In the data rows, 50 means zero.
Here is a table of points, one per row:
Array([58, 34, 19, 72, 63, 72, 71, 37, 54, 46, 49, 20, 64, 80, 65, 89, 74,
       50, 20, 47, 91, 50, 33, 40, 49, 47, 47, 74, 74, 52, 65, 71, 48, 42])
Array([22, 61, 54, 33, 32, 54, 45, 45, 34, 60, 32, 50, 68, 69, 49, 34, 48,
       64, 69, 47, 41, 38, 66, 49, 49, 57, 27, 46, 10, 45, 44, 53, 37, 56])
Array([48, 42, 17, 66, 64, 34, 27, 47, 55, 52, 29, 73, 40, 38, 40, 74, 27,
        3, 28, 48, 54, 41,  6, 28, 27, 50, 46, 75, 76, 64, 42, 55, 45, 24])
Array([38, 41, 76, 32, 32, 75, 68, 33, 71, 38, 56, 44, 68, 66, 64, 71, 47,
       80, 99, 20, 58, 54, 80, 99,  8, 54, 60, 28, 40, 73, 62, 62, 56, 49])
Array([45, 64, 63, 39, 34, 65, 50, 25, 47, 51, 58, 56, 60, 74, 76, 61, 84,
       70, 41, 47, 50, 78, 49, 46, 26, 55, 33, 48,  9, 68, 64, 64, 33, 71])
Array([48, 42, 24, 70, 69, 43, 42, 53, 68, 48, 26, 54, 40, 31, 31, 54, 36,
       12, 43, 47, 63, 11, 17, 49, 50, 43, 45, 67, 68, 55, 65, 72, 51, 24])
Array([48, 66, 64, 71, 67, 29, 33, 63, 57, 51, 37, 61, 39, 38, 32, 79, 24,
        3, 31, 50, 78,  3,  4, 47, 55, 57, 30, 48,  8, 54, 63, 66, 15, 39])
Array([67, 38, 22, 36, 26, 43, 67, 87, 61, 47, 99, 84, 29, 44, 36, 32, 47,
       27, 11, 55, 37, 73, 44, 19, 59, 50, 66, 27, 38, 24, 21, 25, 58, 51])
Array([82, 53, 18, 71, 62, 36, 39, 24, 60, 44, 67, 63, 46, 36, 49, 44, 47,
       39, 22, 67, 40, 47, 52, 41, 50, 50, 65, 23, 41, 73, 25, 31, 53, 79])
Array([32, 38, 63, 31, 33, 40, 59, 59, 56, 27, 35, 20, 41, 56, 51, 32, 38,
       60, 73, 49, 43, 40, 81, 57, 47, 48, 63, 25, 35, 41, 76, 56, 61, 53])
Array([72, 60, 59, 36, 33, 28, 53, 58, 37, 38, 36, 40, 51, 44, 44, 57, 25,
       21, 49, 55, 64, 46, 34, 43, 71, 48, 45, 70, 73, 43, 65, 63, 44, 47])
Array([45, 43, 27, 64, 61, 40, 35, 35, 46, 44, 37, 64, 50, 47, 43, 47, 54,
       35, 30, 55, 43, 54, 31, 35, 37, 56, 30, 56, 15, 71, 64, 65, 23, 53])
Array([66, 58, 64, 70, 67, 23, 62, 58, 46, 27, 29, 20, 31, 61, 43, 30, 47,
       57, 63, 46, 43, 20, 42, 63, 57, 51, 43, 74, 71, 55, 25, 30, 82, 41])
Array([81, 64, 63, 73, 68, 40, 45, 39, 55, 35, 28, 42, 50, 42, 51, 45, 49,
       44, 35, 64, 42, 45, 45, 58, 57, 50, 69, 26, 38, 73, 42, 53, 43, 52])
Array([31, 39, 69, 68, 72, 45, 66, 71, 49, 48, 65, 43, 42, 61, 43, 33, 49,
       62, 65, 45, 38, 68, 73, 67, 56, 51, 63, 24, 38, 28, 64, 59, 54, 47])
Array([96, 39, 71, 32, 34, 45, 57, 53, 48, 42, 23, 24, 48, 58, 49, 33, 52,
       40, 30, 53, 36, 42, 46, 27, 54, 53, 71, 22, 33, 42, 41, 55, 41, 64])
Array([65, 37, 73, 70, 62, 79, 26, 83,  5, 72, 89, 52, 34, 27, 48, 42, 54,
       41, 29, 61, 44, 72, 48, 35, 68, 54, 60, 26, 40, 17, 40, 53, 32, 66])
Array([56, 63, 68, 40, 47, 75, 45, 31, 39, 55, 50, 59, 66, 64, 61, 49, 74,
       78, 51, 44, 45, 57, 81, 30, 47, 52, 35, 46,  9, 43, 66, 65, 22, 52])
Array([67, 45, 67, 33, 37, 65, 63, 53, 87, 43, 25, 25, 54, 57, 36, 38, 58,
       72, 60, 49, 47, 47, 82, 43, 55, 50, 61, 22, 38, 48, 75, 53, 61, 74])
Array([27, 63, 59, 69, 70, 76, 50, 26, 55, 48, 71, 63, 64, 64, 94, 57, 52,
       75, 93, 18, 45, 59, 58, 83, 11, 48, 43, 70, 77, 67, 22, 29, 68, 61])
Array([51, 67, 48, 44, 34, 56, 78, 86,  4, 79, 93, 73, 50, 40, 49, 34, 59,
       78, 68, 44, 29, 80, 79, 71, 51, 50, 47, 67, 72, 25, 19, 28, 70, 54])
Array([50, 37, 24, 73, 70, 54, 65, 26, 63, 35, 45, 32, 58, 55, 54, 48, 75,
       67, 46, 47, 43, 57, 60, 57, 40, 48, 65, 26, 36, 73, 15, 26, 66, 52])
Array([48, 40, 71, 39, 34, 58, 54, 35, 39, 48, 56, 60, 69, 65, 63, 53, 54,
       72, 78, 32, 46, 63, 50, 71, 15, 45, 45, 67, 70, 63, 68, 52, 69, 52])
Array([42, 45, 70, 66, 73, 94, 51, 64, 12, 74, 50, 49, 37, 39, 20, 38, 53,
       45, 38, 42, 41, 67, 52, 47, 45, 55, 66, 23, 33, 29, 39, 54, 17, 50])
Array([49, 43, 27, 70, 63, 34,  6, 71, 56, 58, 89, 70, 33, 11, 45, 83, 36,
       72, 99, 45, 94, 49, 75, 92, 59, 46, 45, 71, 70, 35, 15, 30, 37, 13])
Array([60, 48, 67, 38, 42, 86, 53, 42, 53, 62, 49, 64, 70, 57, 59, 33, 49,
       57, 57, 34, 38, 52, 65, 48, 42, 52, 68, 18, 40, 40, 72, 53, 36, 55])
Array([68, 64, 69, 26, 31, 65, 70, 15, 68, 42, 58, 50, 57, 65, 70, 73, 77,
       54, 27, 48, 64, 69, 45, 49, 42, 49, 62, 20, 34, 74, 42, 56, 60, 99])
Array([43, 68, 56, 33, 33, 40, 39, 76, 60, 68, 69, 66, 52, 31, 31, 76, 36,
       63, 81, 47, 72, 50, 69, 65, 62, 55, 44, 69, 71, 35, 72, 52, 50, 45])
Array([27, 46, 20, 75, 71, 43, 49, 36, 41, 50, 28, 33, 54, 74, 54, 37, 52,
       52, 48, 34, 48, 24, 39, 52, 34, 42, 43, 71, 71, 57, 40, 51, 58, 29])
Array([41, 35, 19, 33, 30, 67, 48, 45, 45, 68, 32, 44, 68, 62, 47, 28, 49,
       38, 20, 56, 40, 60, 46, 15, 68, 46, 47, 74, 70, 34, 70, 67, 52, 44])
Array([39, 44, 73, 41, 35, 35, 44, 41, 60, 37, 19, 43, 50, 48, 42, 61, 43,
       44, 35, 67, 47, 51, 38, 39, 46, 46, 49, 70, 69, 67, 46, 59, 71, 51])
Array([11, 66, 62, 34, 32, 55,  7, 59, 16, 71, 85, 72, 53, 35, 67, 50, 42,
       44, 32, 66, 62, 56, 46, 29, 78, 47, 53, 76, 78, 31, 73, 51, 29, 46])
Array([20, 67, 47, 72, 79, 57, 64, 42, 20, 58, 29, 27, 69, 99, 60, 68, 84,
       65, 37, 47, 74, 90, 64, 30, 61, 46, 50, 75, 75, 29, 69, 53, 35, 32])
Array([44, 71, 62, 73, 66, 47, 49, 42, 67, 29, 14, 28, 51, 48, 50, 31, 61,
       78, 67, 50, 36, 75, 54, 61, 27, 49, 31, 47,  9, 66, 22, 27, 63, 55])
Array([32, 43, 17, 34, 27, 48, 30, 64,  9, 73, 42, 55, 73, 44, 50, 32, 60,
       34,  5, 59, 32, 70, 50, 20, 58, 45, 66, 23, 37, 24, 73, 51, 31, 68])
These points spread out most along one direction. Take the direction at right angles to it along which they spread out most. Go by this last direction. For each point below, how far along it does it lie, from 0 to 99? The average is 50, and the first point in the table lies past the average. One standard deviation of the points above along it is 16.
Array([35, 45, 65, 39, 35, 38, 38, 66, 39, 60, 35, 47, 59, 39, 39, 58, 36,
       54, 59, 60, 64, 65, 55, 45, 73, 45, 55, 66, 76, 25, 69, 51, 41, 31]) 52
Array([64, 55, 64, 42, 35, 71, 30, 60, 64, 54, 55, 60, 63, 43, 35, 58, 14,
       18, 40, 52, 59, 34, 31, 34, 63, 50, 54, 69, 76, 33, 23, 22, 46, 44]) 55
Array([44, 36, 71, 66, 76, 25, 56, 33, 60, 20, 45, 24, 25, 46, 49, 40, 24,
       45, 74, 54, 37, 24, 54, 72, 51, 55, 63, 15, 43, 78, 41, 48, 65, 42]) 65
Array([52, 45, 17, 40, 35, 42, 27, 50, 48, 49, 20, 57, 44, 32, 40, 70, 38,
       63, 82, 49, 76, 15, 37, 95, 53, 44, 47, 68, 69, 54, 70, 68, 47, 34]) 76
Array([27, 42, 25, 35, 34, 43, 73, 88, 88, 58, 99, 91, 16, 25, 40, 41, 45,
       42, 34, 61, 45, 76, 45, 37, 60, 46, 49, 69, 70, 24, 18, 25, 69, 37]) 49
Array([42, 46, 20, 34, 35, 47, 52, 51, 46, 52, 20, 35, 58, 62, 44, 38, 60,
       38, 30, 58, 42, 44, 47, 20, 56, 47, 28, 52,  5, 40, 66, 53, 29, 60]) 35
Array([37, 31, 70, 71, 69, 33, 69, 44, 63, 21, 31, 15, 32, 49, 51, 48, 58,
       47, 53, 44, 31, 60, 58, 61, 34, 51, 67, 26, 38, 77, 23, 24, 76, 58]) 58
Array([40, 68, 60, 70, 72, 51, 83, 59, 75, 37, 53, 30, 38, 60, 51, 41, 49,
       47, 53, 46, 46, 17, 34, 52, 53, 48, 48, 72, 69, 57, 36, 55, 96, 35]) 72
Array([71, 37, 22, 37, 36, 54, 61, 29, 36, 42, 52, 37, 58, 72, 62, 39, 51,
       38, 44, 39, 36, 49, 56, 54, 40, 42, 66, 28, 36, 74, 38, 50, 58, 86]) 41
Array([59, 39, 21, 39, 41, 38, 18, 62, 77, 72, 41, 84, 29, 24, 23, 72, 38,
       57, 70, 61, 77, 18, 48, 78, 67, 45, 48, 66, 71, 56, 68, 53, 54, 40]) 71
